Each path is a new rotation, seen through one point. The rows after it are directions, each followed by how far the rotation turns it, in degrees a step (0 if it stays put).
Each turn is a multiple of 5 degrees from 10 to 175, or 0.
Each row of a path follows its step; steps can be skipped.
path 1
step 0: [  2  11 -24   8 -24  -9 -10  22   1  -6  -8 -25  35  -4 -33 -19   5   3
  -1  28  14 -23  -3 -10  18 -31 -15   8  16  -5  -7  24  13  -1 -10   4
  23  -7  15  -5   7   3 -14   6]
step 1: [-12  -8  -2  17 -19  -4 -19  10  13   5  30  13 -21 -23 -25  -6 -16   7
 -23  33   2  -3   0   9  25 -13  20  -6   9 -25  12  15  10 -14  -1   7
   1 -10  22  16  -6  24 -12  17]
step 2: [ -2  13  23  13  -5  20  -5  11  13  -3  16  37  28   2  -6 -33  15   8
  10  30   8  16   0  38  -5  -7   4 -12  17   7  -7  24   0  -9  12   8
 -13 -11  -9   8  -8  12  -8  16]
step 3: [ -2  22  -4 -10 -25   2  18  28 -16 -13   1   0  30 -13 -32 -12  -3 -15
  19  37   1  -9   2  22   3  18   8  -1  10   6 -15   9 -23   5 -24  -4
  16 -10  13   2 -10  11  22  -2]
step 4: [-10  -1  14 -32 -12  -9   7  35  17  23  -5  -9 -14 -24 -24  -9  16 -16
  -1  21   3  -9   2  29   2   1  14  18   2 -32   8   2  -2 -12  14  21
   9 -12  29  -2   1   4  -9   9]
step 5: [ 14  -7   1  -9  -7  24  -8  28   1  14   1   0  15  -4 -15 -12  21   9
  10  25  10 -24 -21   4  -3 -20 -19  -6  21   0  25  31 -13   5  14   3
 -12  -6   3  -9   4  20 -42  13]
step 6: [ -5  12 -24  10 -28 -15 -10  25  21 -11   4  12  18  -4 -34 -12 -14  -3
  10  25 -13  10 -17 -18  11 -12  -1  -9  33 -11   4  20   3  10 -31   1
   3  -6  15  20  -3  -1 -19   2]
step 7: [-13  32   6   4  -1   5 -14  25  15  10  16  30  -6 -19 -15 -34  -6  11
 -14  20  11   1  12  33   8 -10  10  -3   0 -32   7  -6  20  -5  -8 -25
   2 -14  18  10   1   6  -2  10]
step 8: [ -3  10   2  -7  -6  45  -3  12   0   2  22  16  24  -8 -23 -18  23  -8
  -1  24  15 -10  19  24   5 -15  -7 -12  15  10 -32  18 -10  -3  11   8
  14  -1  14 -13 -27   8  -6   0]
step 9: [  7   8   3 -11 -27  12  12  15   4 -12   7 -11 -15 -13 -41  14  19  -8
  17  23 -10   9 -24  22  10   7  12   6  15  -4   4  20 -20 -20 -27  12
  14 -19  17   9 -18  13   6   7]
Directions:
[  2  -5  -3 -10  -1  -3  -1   0  -4   6  -1  -9   1   3   3  -3   4  -3
  -2   1  -1  -1  -3 -15  -4  -6  -2   8   1  -6   7   5   4   3  -5   1
  -1  -6  -3   5   8   5  -8   2] => 65
[ -4   1  12  -4   0  -5   3   2   3   3   5   9  -9  -1  -7   5   4   6
  -4  -5  -1  -5   5   4  -2   1  -1   1  -2  -6   1   3   6  -1   3  -1
  -4  -4 -11   1  10  -5  -1   2] => 130
[ 6 -1  6  9 -5 -1 -6 -1  5  1 -7 10 -1 -5  0 -1 -4 -9 -1  2 -5  1 -6 -5
  8 -6  2 -4 -8  9  6  1 -1  2  0  1 -8 -1 -4  9  4  1 -2 -2] => 80
[  2   7   3   4  -8   4   2   1   4   2   5  -2   0  -2   3   6  -1 -10
  -1  -1  13   2  -2  -1  -2   3   3  -1   8   0   3  -9   5   0  -3   3
   6  10  -9  -4   6   6  -5   0] => 0
[  5   2  -6 -10  -8   1   4  -4  -5  -2   3   5   0   1  -3  -2   4  -1
  12   0   7   5   3  -1  10   3   1   2 -13  -4   3  -3  -1  -1   2   7
  -7  -1  -2  -6  -1  -2  -3  -2] => 65
path 2
step 0: [  1  10  19 -11 -23 -22  13  -1  -1 -14  25  30   0  20   9   6 -19  17
   1 -14 -10   5 -19 -13  -2 -29   3  12  -5  29  11  15 -22   6   9 -18
 -24   0 -25 -14 -19 -15  -8  18]
step 1: [ -6  -2  17 -22  11 -26   2  21   4 -10  -4  -3  10   1 -26  11  25   8
  14 -11 -18  20 -10 -25  15 -10 -34  25  -5   4 -30 -16  -9  -2  25   6
  -5  18  16  17 -15   1  -8  -7]
step 2: [  8 -27   1   4  32  10  11  16 -13 -32 -15  -6 -10  -7  -7  -9  13  -5
 -15 -27   9   9  -2   4  25  -4 -23  13 -11  11  29  18  -3   3 -22 -10
   0  15  16 -11  -3 -37  -7 -11]
step 3: [-17 -11  31   2   1  -2 -13  -1   1 -16  32   3   9  11   1 -13   1   9
   9  11 -18  -2 -13  -8   1 -16  -7  30 -12   5  26  24  11  16  -8  19
  -6 -16 -40 -33 -14 -13 -10   5]
step 4: [  3   0  13  -6  10  -9  -2   0   9  -7  -1 -20   1 -23 -22  20  23   5
  14   5 -33  -2  -4 -13   5 -18 -25  -3 -11  -9 -25   9 -23  10  18 -40
 -14   0 -31   8 -19   6 -24   3]
step 5: [-20  -8   4  15   5   0   4   2 -16 -27 -17  21  -1 -24  11  -7  -1  -7
 -16 -12  14  15 -13  11   2 -20 -32   1 -20  38  -7   2   1  -1  13 -24
 -28  19  21  -9  -6 -17 -18  -2]
step 6: [-26 -25   3  -4   3  -7 -25  43   5 -29  19   9   7  11   4 -11  23  12
  -8  -3   2   5   1 -11 -11  -8 -19  16   4   1  22  18   3   1   8  32
 -10  30 -24  -1   3   1  -3  12]
step 7: [  2  -9  11 -11  -1  -6  -5   6  14 -15  15 -43 -27   5 -25  -4  16 -21
  24  -5 -17  -4  13  -2  -3  -5 -41   0 -18   6   9  14  -8   7  -9 -25
  -9 -15 -21  17  14 -17   4  -2]
step 8: [ -1   5  13 -18  -6  24  -4   2   8 -35  11  -1   3 -44  10 -22 -17 -28
 -16   5   1  12  -6   2   2  -5 -11   9 -16  16 -14  -6  11   8   2 -15
 -28 -13  -8 -20 -31  -9 -12 -15]
step 9: [-11 -16 -23   6   9   6 -30  21   0 -37 -13   5  -2  -3  -4  19   4 -14
   1  13 -17 -10   6   7  -1 -18  -7  15  -7   3  -6  -3   2  -5  32  17
   3  30 -25 -19  -5  15 -31  25]
Directions:
[  0   5   6   5   3   7   7   4  -3 -11  -1   6   2  -1  -4   4  -3  -3
  -5   5  -1   8   3   0  -4   8  -1 -13   2   3   5   2   1   3  -3  -5
   0  -5   8  -2   2  -3  -2  -9] => 125
[ -1   1  -3   4   5   1   2  -1  -2  -2  -9   1   3  -6   1   0   9  -2
   0  -1   5   6  -1   3   2   1  -1  -1   7   3   4  -4   0  -1  -1  12
   7  10  -7 -10  11  -8   1   3] => 100
[ 4 -2 -2 -6  5 16  6 -2 -5 -2  2 -4  6  3  1  4  0  7  6 -3 -2 -5  1  4
  9  7  1  0 -8  4  1 -2 11  5  9  1  0 -1 -4  0 -1  1 -1  2] => 60
[ -3  -1   0  -7   6   2  -3  -6  -6  -5   5  11   4  -2  10   4  -3   0
  -2   3   6   2   8  -5  -3 -12   7   6  -1   1   6  -3   0  -3   1   2
  -5  -6  -3   2   0  -3   7  -3] => 130
[ -5  -3  -4   8   1   1   3   1  -1  -1   3   8   4   4  -9   0   2   2
   5  -8   4  -4  -2  -6  -6   6  -2   2   3   2   4  -9   0 -12   6  -3
  -6   9   5   6  -3  -2   3   3] => 80
[ -1   2  12   3  -2   3  -9  -6   1  -1   2   4  -1  -4   3  -5  -5   5
   0  -1  -4   2 -12   6  -4   6  -4   5   6   5  -4  -2   0   6   5   7
   1  -1   2   1  -2   0  12  -4] => 145
path 3
step 0: [ 10   6   5 -13   1  38  -6   3   3 -18  -1   9 -11   7 -30 -12  13   1
  16 -21 -17   1   0  12   7  45  -7   1  19 -15  16  -5 -29 -15   2   3
 -21  16   0   1 -15   7   3 -22]
step 1: [  1 -26   8  13 -20 -27  17 -42  17   8  -1 -21 -26 -10 -13   8   6 -36
  -4  15  28   3  -7   6   3  -7   1 -17  -1  -1  -9   8  14  11   4 -17
   2  -5   6  18 -13  18   2  -2]
step 2: [ 16   8 -23 -32  -7  17  17  15 -10  13   4  13 -11 -17   0   3  23   3
 -11 -12 -25   9   0   6 -10  22  14  -7 -16 -25  29  -5  -5  -7 -13 -25
 -23  -5 -13  -9  20 -20   7   3]
step 3: [-18  -7  22  12  -1  17  -9 -28  16   4 -12 -21  -5  25 -15  11   1   2
  18  -3  22  -8  -1  16   0  12   4 -11   9  11 -23   8   9   4  11  -9
 -34  36   2   9  -4  -3  30 -16]
step 4: [ -1  10 -25   6 -22  -9   1   5  10  13 -23  -3 -15  -2   9   1  21 -31
  -9  -2   0 -21   4  -3  -4  22  -6   3 -17 -35  12  -5  20 -17   0 -19
  12 -39 -17  -3  -5  21   1   9]
step 5: [  4  20   2   0 -16  14   1 -21 -21  25   9   9  -5 -15  15  11  -2   1
  11  -8   9  13 -24  -6   2  11   0 -12   4  16   7 -15   8  -5   2   8
 -32  29 -14  17   3 -50   8 -19]
step 6: [ -5   4  -2  19  -9  10 -18  -3  45  -3 -11   1   0  22 -24  10   3  11
 -23  13  -4 -18   1  10   4  -1   9  -4 -14  -1 -17  30  15 -32   5  -5
 -21 -29 -21   4  10  16   2   4]
step 7: [  0  20 -15  -5 -25 -10  12 -16 -33  18  -9  19   7  20  29   6  -7 -15
  25   5 -11   0 -19   5  -5   5  -5   7  25 -14  25  -5  -1 -31   7 -17
  18   9  -3   8 -18   2  14 -15]
step 8: [  3  22  13   4 -28  21  -6   3  30  -4   8  -2  13 -18 -20 -18   6 -21
 -10  -3  -9   0 -14 -16  24   1  14 -24 -16  28 -18  10  -2   2   0   4
 -22  -6 -14  13 -21 -11 -20 -17]
step 9: [ 13  -2   9 -10 -15  -6  20 -29   1  -1   3  21  -8  19   7  20   4  14
   3  22  -1  26  -1  10 -11 -14  17 -11   0 -24   3  -5  11 -46  15   8
  -1   0  -8  -8  16  34   4  15]
Directions:
[  6   9   2  -2  -5  -2  -1  -1  -2  -7  -4   8   2  -4   6  -5  -7   7
  -1  10  -5   0 -11   3   5   0   1   5  -1   0  -9   5  -5  -1   3   2
   1  -2   2  11  -4   5  -3   1] => 35
[-3  5  5  7 -6 -2  6  3  0 -2 -2  4 11  8  4  1 -5 -7  2  4 -5  4  5 -8
  1 -8  4  2 -2  5  4  0  3 -8 -2 11 -5 -5 -3 -6 -2 -3  1 -4] => 25
[ -2  -2  -1  -4   1   4  -4   4  -1   0   7   3   8  -2  -6   2   7   4
  -1  -1   8   4  -4  -4   1  -4   1  -1   6   4   3   8   3 -13  11  -4
  11   0  -1   0  -8  -3  -7   1] => 35
[ 2  3 10  4  6  0 -6 -6 -1  1 -1  8 -2 -2 -3 -6  5  6  0 -3  8 -2 14  6
  1  2  9 -4  5  1 -6  1 -1 -4 -5  6 -1 -6 -2  1 -1  4  5 -5] => 130
[ -1 -10  -5  -1  -1  -2  -5   0   0  -4  -9  -2  -1  -1  10   0   8  -1
  -7  12   6  -3  -3  -2  -3 -11  -1  -7   4  -4   1  -2  -3  -5  -4  -1
  -1  -3  -2  -3   4   9   0  -3] => 140
[  2   2  -5   5   2  -2  -4  -5  -2  -4  -5   1  -1   5  -1   2  -1   4
   1  -2   9   2   0   0  -4   4 -20   0  -2   2   3   1  -4  -2   0   9
  -1  -9  -6   5   3  -9  -4   3] => 55
